Where one turn sends some rows of the set: a few examples, then the rows asked:
Lila:   -1  -59 -100  109  -62  -87 -106   48  -27  -79 -166   53 -338 -105   27  -18  181  113  101   80  122 -127    2  139 -390
bafov:  -92  107  -41  -86  116  -88   63  -89 -126  -97 -133  114   38  -41  -33  -90  194 -232  185 -110  116 -309 -162  -66 -102
Luv:   16   90  -52   84  -65 -230   49  171 -223   52 -155 -113 -148  -52 -231  -93  218  -26    4  143   21  -74   27  -39 -236
tovu: -138   60   17  -57   35  -26   88   78 -192   -5  -63  135 -454 -233  -86  -28  223  -49  116 -201   44    9  -19 -230    9
tiga: -140  -64 -178 -235  170  -35   24    0 -247  171   26   41   36 -174 -131   98  233 -103   65  243   54   83   62 -147 -136
bipu:   58  115   -8  -46   -9  -85   33 -331 -167  371  -93  -82 -313 -106   14   41  175  -83  120  -23   69  -26   72   10    1
Gebuz: -130   32   -2  -36    9  -97    2   -3 -152   -2   -7   43 -461 -188  -29  -33  200   28   95 -297  133  -40   12 -264  -40
veso:   36  102    2  -71   29   22   65 -297 -115  304 -132   73 -379 -200   42  106  202  -71  165   15   18   38   38  151  -15
nabuv:  -20  -47   59  -51   92  -87   48  356 -138  162   -4   40  -86  -80  -85    4  145  -90  138 -216   45 -115  -19  -89 -204
Vudok: -150   79  304   84    9  -61  -11 -105  -72   14  -15   99  119 -120    8   53  214  -94   65  129    7  156  -84  -89   25
nunat: -122   93   -6  -53   74 -124  -17 -164  -19 -170 -118   72   35   19   34  -97  208 -143  215 -245  154 -219  -77  -59 -174
Zude: -114  -18  -28  -75   40  -32   14   14 -171   37  -56  135 -487 -202   17  -39  167  -46  135 -175  121 -116  -52 -283   15
Pon:  -21  -62 -160 -218   47   -1  -73 -178  -83 -171 -177  -79  130 -153   -3   99  181  -33  121  103   84  -44  103  -44 -256
Lovur:  -84  -48  -26  -32  -41 -114  -44   88  -53  -39 -323  117 -234   79   17 -147  165  -72  254  197  -27   -2  159 -128 -212
vufa:   -7  -37 -163 -204   50   10  -28 -139 -117 -164 -148  -88  128 -212  -63  129  210  -34   72  107   89  -68   55   14 -254
mak:  -32 -131   46  -27   72  -40  -48  273  -24   90    5   94 -180  -96   72   39  132   -4  178 -283  116 -149  -10  -17 -290
rok: -248  -53   29  335   57  -48   61 -234  -40  -11   56 -104 -235  -53  -53  187  266  -15  144  151   63   28  123  104 -174
digeb:   12   12 -163   68   33 -196  127 -257 -199  111   68  -55 -101 -285  -13  127  131 -115  266  201  136   -5  244 -123   20
kisid:  -18  -82 -305    6   29  -77   69  115   26   -7 -174   36 -277 -295   39  190  197  -85  158  125  130  -97   94   47   66
tul:    4    5 -178  101   61 -120  139 -232 -151   26   75   43 -180 -408   15  207  166  -40  246  180  139   31  184   74  -55
sezat:  -86  -90   76   74   37 -200   84   78    6 -249  141 -125  -35  -79   22  -58  186  -82   31   35   86  178   95 -136 -119
Pipug:    7 -219  -33   80   48 -148   18    2  -32 -148  150 -121 -140  -96  159  -55   72  -78   13  166  215 -145  -70 -161  -98
tilod:   -7 -223  -70   72   54  -51   -1  147 -126  346  -72  195 -287   37   52   41  190 -122  197  126   38   66   -6  -49 -133
sug:  -66 -121   72 -103   99  -45  -22  290  -57  112  -88  153 -125    3   56  -43  100 -121  255 -176   48 -109   59 -160 -194
tikiz: -134  -17  238   59   45  -65    6 -212  -93  197  -55   71  117   52   38    4  213  -98   19 -180  144 -186  -13   16  -82
ronas:  -78 -157   34   16  135   -9  141  135  -22 -245   46  116 -133 -185   95  -24  145 -165   99  253   49   50  -56  -34  -53
zik:    5 -221  -93  163   -4 -143  -87   63  -73  333   33   27 -289   61   54   65  207   18  129  -63  134   81   42  -25 -237
zapeg: -146 -114  389   77   45 -136  223 -173 -152   49 -160   24 -323 -168  -57  -22  177  -83   73  -48  171 -103  107 -129  -52
sopa:  -45  -18 -140   54   30 -170   72 -294  -68    2   35   31 -146 -277   76  140  161  -65  337  119  126  134  320  -46  -38
sitis:   -3  -45 -300   49  -27 -253   12   65  -12   59 -116 -198 -193 -184    2  123  194  -68  110    8  198 -122  173 -122   60
zukag: -236  -20   24  270  108  -31  166 -150 -156   70   -1  -53 -191  -56 -129  147  243 -152  157  311   -9  -25   77   11  -39
Gon: -141 -133  379   74   59  -87  197 -189 -116    8 -168   81 -368 -208  -12    8  183  -62   86  -60  203 -105   97  -61  -81
vubo: -183    1  274   39   81   25   54 -154  -60  131 -114  214   99    8   19   25  261 -116   72 -152   64  -48    5  102  -71
voloz:  -89    4 -233  -11   -7 -173   66  101   65  -66 -181  -48 -182 -187  -20  133  256  -76  205  -10   78  134  286  -43   63
val: -114  141  -15  -35  104  -69   70  -74  -74 -185 -103  127   29 -104  -72  -47  257 -160  163 -218   97 -178 -148   71 -170
rete: -164 -199 -202 -231  124  -31 -167 -151  -75   88   -4   66  -59  -73  121   86  170   -1  168  147  171   38  166 -170 -234
tob:  -12  -45 -160 -224   65  -16  -28 -139 -147 -131 -174 -110  154 -172  -52   81  190  -77   90  152   67  -80   71  -76 -207
Dav:   -4  143   43  -67  -11  -56   36 -329  -87  266 -131    9 -302  -99   32   58  215  -66  193  -84   10  159  168   57  -17
sen: -252 -131   10  245   63  -41   32 -276  -44   60  -24  -60 -248   68   51  117  186 -113  243  270   67  -85  158  -77  -80
Gafu:  -27 -116  -14  144   35 -116   35  194 -141  294    4  111 -216   -4  -93   62  285  -61  121  -20   10  242   49   13 -187
sabo: -130  -69 -200 -128  110  -53  -91  -69 -121   45  121  -34  -29 -242  -63  182  270   86   -5   19  157  133   71   50 -329
Lup:  -64   14  240  180  -31 -131 -119 -205  -41   61   91  -46   73 -122   83   77  165   38  -13   22  165  -18 -135  -66  -63
Binot: -109 -113  370   89   59 -121  214 -175 -165   56 -139   22 -348 -224  -55   10  183  -60   34  -43  199 -141   53  -58  -81
tep: -122  -61  216   44  100   58   38 -174 -102  190  -93  202   47  -28   69   36  208 -118   30  -72  115 -232 -106  104  -69
tiz: -106  -83  235   75   26   10 -108 -188    2   35  -42  187   13 -122  204   61  109  -51  109  213  112  -68 -179  -63   -2

Gon -> zapeg
sug -> nabuv
Now find these:
Gafu -> zik
Gebuz -> Zude
vufa -> Pon
bipu -> veso
sitis -> kisid
sabo -> rete
zukag -> rok
val -> nunat
Lila -> Lovur
ronas -> sezat
tul -> sopa
tikiz -> tep
Vudok -> Lup

Where one turn sends some rows of the set: a few examples, then the rows asked:
fif:  144   91  287  175  211 -144 -286 -133   65  -66 -197  156  121 -197
vek:   50  166  -10   72   -2  -90 -244   82  270  -54 -274  257   82  -60
Sike:  115  130   30  112  -14  -74 -279   90  255   -6 -256  263   36  -96
tiven: -103   81   47   13 -200  -27  -19 -334  156 -121 -175  121   77    2
revez:  -68  210  234   -7   94  -41  161 -114  173  213   -2  139   73 -153
pibat:  -33  -42  -92   17    7  -76   17 -161   -3   92  -40   69 -141 -125
mupil:   81  124   62   89    9 -135 -257  108  301  -57 -264  242   42  -66
bod:  145 -105  287  154 -176 -101 -165 -229  209  -13  -92  100 -141  -80
kib:   28  146  303   53   89  -50  100  -83  170  270   26  136   -2 -190
bol:  150  -33  151  157 -253   14 -183 -293  106   46  -85  160  -77 -109
bel:   24  -87  -29   45    8 -105  -10 -136   18  112  -30   65 -191 -144
pufod: -218  168  288  311  -51   71  -46 -227  123  -23  -79  299  -12  -16
vugu:   46  145   31   78    9 -122 -232   94  288  -67 -280  248   67  -58
Zul:   77  158   -2   92  -22  -68 -267   72  253  -19 -257  270   72  -82
vutat: -208  115  371  319   -7   -5  -37 -189  187  -52  -86  274  -58   -4
Boki:  -94  -65  -17  -18   58 -183   70 -127   86   -2  -68   34 -147  -77
Kos:   15 -115   31   47   41 -164    1 -111   66   80  -25   40 -223 -126
sis:   20  187  142   97  190  -81 -218 -185   27 -114 -242  183  233 -165
Bes: -172  147  300  341  -61   86  -73 -222  111   11  -66  312  -45  -37
mubup:   15   63   24   80 -255   60 -111 -346   86   -6 -127  171   29  -62
Lodor:   83  168  149  137  158  -42 -269 -190  -11  -50 -215  200  206 -203
Ferup:   65  108  285  137  239 -175 -244 -122   99 -127 -226  139  151 -164
Takug:  152  123  216  174  175  -66 -294 -155    9  -22 -189  192  153 -212
zub:  105  114   56  106    3 -113 -279  108  283  -20 -255  254   25  -88
gika:  -37 -107   37   14   69 -206   42  -98  104   27  -51   21 -193  -94
kifi:    9  165  222   97  230 -151 -206 -150   81 -150 -247  145  215 -143
Nesil:  -60  175  290    2  119  -80  153  -94  200  204   -2  122   40 -156
leli: -167   98  389  348  -24   11  -66 -183  172  -12  -61  267  -88  -27
mut: -112   14  196   16 -131 -162   -7 -267  263 -186 -178   62   15   35
zun:  -33  215  211   16   71   -4  135 -127  141  258    8  158   59 -169
pef: -242  156  323  307  -23   24  -23 -215  164  -61  -91  284  -24    1
sibin:   25  -75  313   81 -119 -197  -83 -216  285 -139 -137   50  -95   -5
lisol: -139  109  348  364  -53   57  -85 -202  138    1  -59  293  -80  -46
mebe:  -89  -37  -86  -22   31 -117   69 -157   35   33  -65   60 -122 -100
Nez:   -7  158  324   33  110  -85  128  -74  207  226   19  121   10 -166
Kam:   11  178  255   37   71  -12  108 -111  135  284   26  159   31 -197

vugu -> mupil
pef -> vutat
Now find these:
Takug -> Lodor
Kos -> bel
zun -> revez
mubup -> tiven

